In the data rows, the value 128 means zero.
Every row has a hidden score. How much higher is the second row's score than the first row's in each pair? 6 means about the same, 12 much higher and 0 much lower.
[123 138 126 111 126 146 122 132 123 120]
[121 140 128 130 120 159 116 153 154 125] -> 7
[123 111 140 108 126 131 167 128 147 118]
[117 156 157 121 114 135 113 155 146 156] -> 4
[ 98 137 166 128  87 156 122 168 152 151]
[143 104 131 161 133  84 143  91 100 131] -> 4
[ 78 132 145  81  95 155 131 163 148 148]
[198  80  68 211 205  49 157  49  72  88] -> 12
[139 121 126 125 135 108 114 118 106 117]
[114 104  94 144 167  92 161 102 102 108] -> 7
[ 95 143 161 113  99 147 111 147 134 159]
[108 107 133  94 138 139 125 129 123 140] -> 3
[155  89 103 142 133  98 156 106  95 100]
[171 117  78 168 145 108 121 104  90 120] -> 4
[124 158 145 118 110 139  98 144 143 142]
[115 121 129 140 129 117 122 119 129 129] -> 7
[147  91  83 141 166  92 162  82 120 114]
[131 124  96 139 154 110 107 107  92 132] -> 7
[152 120 117 161 140  95 113 112  79 137]
[127 114 135 137 156 117 129 116 125 135] -> 5
[121 133 105 145 143 130 105 117 157 114]
[131  99 116 146 148  92 123 103 100 129] -> 6
[159  98 109 124 154 115 117 123 120  72]
[ 89 139 132 109 133 131 105 130 155 142] -> 0
[154 146 132 158 137 120  73 119 118 125]
[156 125 139 124 116 115 114 133 134 108] -> 5
[136 126 128 119 138 146 138 146 130 110]
[114 130 136 120 116 128 164 130 124 129] -> 5
[121 135 126 111 132 160 133 149 127 113]
[137 138 136 129 125 144 126 137 134 101] -> 8
[139 128 140 127 121 151 123 139 130 103]
[ 97 129 134 117 131 129 161 111 121 147] -> 0
[138 155 156 133  95 156 107 162 168 132]
[146 126 153 118 102 146 137 134 143 119] -> 6
[ 93 109 129 124 132 133 165 129 122 104]
[126 147 158 128 127 156  94 156 148 146] -> 3
[132 152 140 107 101 168  88 165 159 161]
[146 174 161 120 111 158  97 147 169 160] -> 9
[140 123 141 122 129 151 127 143 128 117]
[122 135 137 120 113 143 138 129 108 111] -> 7
[103 132 128 121 131 120 158 135 151 122]
[131 156 135 117 108 157 132 113 154 140] -> 5
[154 117  99 132 153 109 121 107 117 107]
[116 146 153  93 111 147 129 151 155 116] -> 9
[116 146 145 113 116 133 121 133 134 146]
[136 129 117 154 128 118 118 115 121 121] -> 9
[148 158 149 130  80 166  92 154 156 151]
[127 112 116 105 124 138 160 121 120 131] -> 4
[132 146 146 128 114 144 115 159 163 123]
[138 165 159 129 106 160  82 163 154 140] -> 6
[104 143 136 117 122 162 122 148 167 120]
[134 160 159 113 111 156  93 171 144 153] -> 5
[116 146 148 118 106 130 146 135 148 112]
[118 135 119 107 104 137 108 153 147 111] -> 0
[142 126 136 106 116 138 158 137 143 115]
[126 102 118 135 140 100 136 100  85 123] -> 4
[ 69 158 139  98 114 152 136 150 166 133]
[ 97 121 126 141 140 140 138 120 111 114] -> 12
[ 95 151 136 103 113 144 130 131 157 140]
[100 146 122 128 125 125 111 134 125 126] -> 8
[158 138 120 145 109 138 103 143 150 134]
[122 120 136 118 129 127 137 115 120 129] -> 7
[154 107 127 172 151 101 138  99  76 150]
[113 174 159 104  88 154  78 169 166 178] -> 0
[153 116 112 172 155 103 122  96  75 145]
[104 157 168  77  98 167 126 165 174 153] -> 2
[135 112 131 131 122 120 103 130 121 116]
[116 167 147 117 108 120  86 133 127 177] -> 0
[113 160 159 153 108 143  98 161 145 194]
[122 178 175 120  91 156  77 157 143 178] -> 6
[154 167 138 125  85 156  80 155 159 147]
[161 102  86 163 155 111 190  87 110  93] -> 12
[177  79  71 136 151 102 147  91 109  90]
[175  73  69 161 183  77 172  92  96  92] -> 9
[134  73  93 121 171 100 183  88  90  98]
[151 143 111 157 145 122  90 110 106 119] -> 7
[128 142 148 112 112 155 146 122 164 116]
[ 88 106 122 121 131 124 143 118 125 119] -> 3
[130 144 141  99 128 151 143 167 161 105]
[140 124 137 123 146 129 119 134 141 105] -> 5
[158 151 142 146 120 125  89 124 127 145]
[115 135 143 116 102 152 139 168 147 118] -> 10
[149 154 122 130  97 152  88 148 151 148]
[114 163 138 115 100 142 126 145 147 157] -> 7
[112 144 145 135 136 148 141 134 116 152]
[109 165 159  98 113 152  90 174 160 164] -> 0
[108 127 117 112 129 146 156 129 132 119]
[118 116 150 107 137 152 125 134 130 155] -> 4
[144 141 144 156 131 114 110 125 113 166]
[150 147 147 143 117 135 133 144 151 169] -> 6
[133 139 116 142 142 125  89 122 109 158]
[147  99 116 144 139  93 136  98 113 122] -> 8
[114 132 129 119 112 135 135 123 130 149]
[128 168 168 136 103 156  93 152 152 179] -> 8
[165  93  90 141 140 112 149  93  98 120]
[134 140 146 135 114 122  97 137 133 181] -> 2
[136 122 120 132 126 125 141 132 129  99]
[146  88  95 148 164  78 137 127  85 103] -> 3
[133 102 109 126 144 100 134 122 105 123]
[188 106  98 128 130 122 149  92 108 127] -> 6
[171  84  79 170 190  54 124  84  81 102]
[154 128 124 138 142 124 116 128 116 123] -> 10
[141  96  88 157 182  87 162  70  76  98]
[167  94 102 154 168  83 128  82  86 115] -> 2
[133 130 107 121 137 124 148 117 118 127]
[109 128 134 129 130 125 144 114 111 123] -> 10
[180 109 121 174 156  79 135 103  90 128]
[106 139 161 129 100 139 126 158 145 164] -> 4
[162 112  82 169 150  84 144  95 132 118]
[116 141 117 122 123 117 105 131 157 129] -> 3
[167 119  85 185 170  95 108 114  82 131]
[130 141 130 149 135 103 112 117 118 143] -> 4
[175 142 155 183 141  98  64 114 105 169]
[104 155 156 102  81 140 137 150 168 160] -> 3
[150 143 158 134 133 132  86 129 142 184]
[162 147 136 137 115 147 116 126 155 162] -> 8
[139 143 103 143 138 145  74 147 130 135]
[148  73  90 146 147 104 167  97 103 107] -> 9
[212  89  81 187 177  42 118  79  65  86]
[146  81  98 148 143 119 174 120 119  94] -> 10
[168  81  64 162 183  81 131  75  74  78]
[137 115 120 123 148 116 170 116 116 105] -> 9
[151  99  86 131 146 127 132 122 107 111]
[141 102  92 106 132 131 118 148 138  95] -> 4
[108 119 103 122 150 120 143 124 142 115]
[106 118 106 129 141 123 156 108 109 114] -> 10
[132 161 139 118  93 145  82 169 142 145]
[ 74 119 148 115 139 153 117 132 146 157] -> 6
[108 116 121 128 115 142 146 131 130 126]
[114 119 137 125 121 123 143 125 123 133] -> 5
[140 100 111 139 157 105 136 130  93 115]
[ 82 136 152 104 108 142 131 142 169 156] -> 0
[114 116 134 156 129 119 142 141 107 145]
[ 86 142 142 106 104 146 112 155 139 153] -> 0
[132 142 119 120 125 128 121 140 142 142]
[171 130 111 147 141 111 158 105 116 110] -> 12
[144  99 121 151 132 108 138 115 109 101]
[148 139 128  98 131 129 154 143 126 106] -> 4
[149 161 158 130  99 148  97 144 151 140]
[117 154 122 109 119 146 130 154 169 130] -> 2
[122 125 127 144 151 132 164 125 112 107]
[148 127 136 129 121 108 139 127 102  96] -> 3
[ 94 133 148 100 117 121 152 139 123 127]
[ 97 102 136 115 130 126 131 122 123 131] -> 4
[116 143 129 121 116 155 111 161 156 126]
[145 159 140 135 109 148  88 141 146 135] -> 6
[133 153 171 111 100 161 127 169 161 144]
[149 145 134  98 119 149 111 153 133  86] -> 6
[ 84 140 147  96 112 142 145 141 151 146]
[160  96 104 152 165 108 138 113  90 102] -> 12
[142 151 152  90  94 150 149 148 136 134]
[122 113 116 145 142 132 142 129 109  94] -> 11
[123 121 127 129 144  98 120 126 123 132]
[107 120 131  99 128 129 154 151 145 144] -> 6
[130 127 137 163 143  98 104 122  98 154]
[ 82 163 172 101  82 166  95 161 160 170] -> 3
[156  97 104 165 162 103 129  92  82  98]
[ 70 145 140  94 105 151 126 156 162 152] -> 0
[129 144 150 159 123 138 109 150 131 157]
[ 86 160 175  87  81 160 110 188 147 179] -> 0
[171 143 150 162 155  90  87 122  97 165]
[157 128 110 142 145 108 136 104 119 117] -> 7
[119  97  85 172 196  79 149  86  99 102]
[109 139 135  98 112 150 117 143 131 119] -> 5
[163  89  91 160 188 103 127  94  87  89]
[116 112 113 106 125 143 163 109 132 105] -> 3
[171 105  85 166 173  91  82 116  97  91]
[119  93 126 116 143 106 161 106 106 137] -> 4
[169  68  72 161 179  77 166  77  81  90]
[163 129 123 151 113 125 109 117 133 129] -> 5
[185  74  45 201 205  55 148  52  79  65]
[125 117 103 124 150 122 132 132 144  91] -> 4
[138  76  44 173 211  71 174  67  79  66]
[ 89 124 110 115 135 119 144 128 135 109] -> 2
[148 140 131 144 144 133 104 144 129 143]
[138 148 138  85 100 147 134 146 160 118] -> 3
[129 143 105 136 129 142 109 132 152 109]
[130 136 151 120 125 159 162 130 135 126] -> 12
[153 108 115 148 144  76 130 110 108 103]
[ 91 129 135  63 108 146 143 145 157 138] -> 0
[127 124 107 145 141 124 147 114 111 101]
[ 86 141 155  91  98 156 141 140 146 152] -> 0
[104 122 126 139 140 130 154 113 121 137]
[143 171 157 126  92 168  76 164 141 138] -> 7
[133 120 141 120 115 142 133 139 153 119]
[ 93 120 129 136 153 128 159 128 124 128] -> 8
[ 88 137 135 114 112 139 115 162 145 139]
[175  97 109 144 142 101 149 107 119 115] -> 8
[152 121 109 136 124 134 127 118 129 114]
[136 121 135 122 119 136 156 132 147 110] -> 9
[127 136 136 110 125 156 131 142 143 112]
[142 128 140 123 123 132 145 130 120 103] -> 9
[160 105 131 160 144 110 136 101 113 106]
[136 178 172 101  94 151 100 165 156 149] -> 1
[148 109  94 168 175 109 135 101  80  92]
[119 147 132 131 109 137 123 147 141 120] -> 2
[146 107 107 128 131 143 156 117 135  92]
[136 144 130 102 102 135 134 127 129 116] -> 2
[137 109 132 129 139 128 130 111 126 101]
[109 150 131 107  86 163 125 164 163 132] -> 3
[117 114 126 132 154 110 164 107 133 117]
[103 134 141 105  99 156 134 136 134 126] -> 6
[138 126 125  66 114 127 118 150 129 122]
[122 121 135 107 105 140 146 126 131 132] -> 12
[ 94 105 128 112 122 136 158 127 121 133]
[141 127  82 150 145 125 139  97 131 106] -> 6
[113 109 101 146 151 109 153 109 122 104]
[166  93  83 143 154 112 141  93  87  91] -> 6
[120  88  86 139 158  86 154  88  97 112]
[155  83  83 140 170  95 169  91  86 100] -> 10
[122 108 100  99 138 131 118 133 141  87]
[112 107 102 144 164 107 172 100 102 122] -> 11
[108 134 152 133 127 124 110 127 136 161]
[139 109 115 127 130 145 134 141 155 115] -> 8
[145 132 124 101  99 151 131 139 161 105]
[131 160 157 120 102 158  99 163 163 153] -> 7
[100 128 120 111 126 135 148 115 132 132]
[190  97 110 188 153  73 116 101  86 141] -> 8
[109 113 136  98 126 136 143 150 128 136]
[130 113 104 127 145 128 133 127 129 115] -> 6
[ 95 132 150 113  96 126 145 142 145 115]
[167 114 124 157 156  81 136  97  73 118] -> 7
[131 183 163  89  73 166  93 167 185 138]
[112 100 116 144 155 132 146 115 112 116] -> 12
[ 90 134 152 102 108 135 145 143 136 137]
[131 154 168 134 116 136  93 140 147 182] -> 3
[ 63 141 146  94  99 135 120 157 153 152]
[118 101 134 141 145 106 145 117 115 133] -> 12
[102 147 156  89  93 142 120 145 150 162]
[178  87  90 178 155  98 159  94  84 125] -> 12
[133 103 106 112 146 114 128 109 133 121]
[128 114 124 141 138 129 123 108 124 130] -> 12
[163  89  98 142 169 124 153 104 107  89]
[142  91 109 150 145  87 144 106 108 109] -> 2
[135 136 118 114 142 130 134 127 130 105]
[146 106 114 171 156  83 141  95  88  90] -> 11
[119  97 124 122 136 133 144 114 101 142]
[112 150 153 116 107 159 130 142 138 161] -> 7
[131 121 113 136 147 101 135 120 113 121]
[119 123 118 133 131 116  84 124 132 127] -> 2
[121 120 120 134 128 125 147 120 115 136]
[120 112 130 155 148 117 153 125 120 119] -> 11
[116 161 159 134  92 165  81 134 145 178]
[125 133 125 100 127 146 113 155 136 146] -> 4
[124 169 137 111  95 169  75 152 143 150]
[115 144 143 107 127 131 122 146 139 112] -> 10
[132 125 120 144 150 107 140  98 104  78]
[ 84 136 134 102 123 127 147 145 155 135] -> 0
[106 147 161 143 106 141  90 151 156 145]
[147 152 136 140 109 125  94 148 104 157] -> 4
[151  89  96 157 158 110 149  99 112 114]
[116 100 127 135 168 129 142 123  98 128] -> 9
[108 130 121 130 110 139 114 136 124 145]
[138 105 128 131 156 118 149 120 128 116] -> 10
[128 154 163 116  83 163  96 156 151 180]
[129 143 153 102 116 141 123 152 142 143] -> 8
[121 162 160 136  85 161  81 142 130 180]
[143 118 156 168 153 106 121  92  90 124] -> 12
[144 150 154  90 109 129 148 147 154 129]
[159  88 103 174 153  82 136  77  62 128] -> 8
[ 97 136 158  94 106 153 140 148 171 149]
[147 134 114 145 135 115 129 127 103 140] -> 9
[115 127 136 124 115 118 128 121 129 131]
[120 122 148  97 131 128 106 134 142 137] -> 3
[122 177 156 119  97 165 112 169 164 187]
[120 128 147 118 101 131 121 136 134 146] -> 6
[171 125 142 134 140  98 110 121 112 134]
[136 134 131 126 126  93 108 108 118 141] -> 2
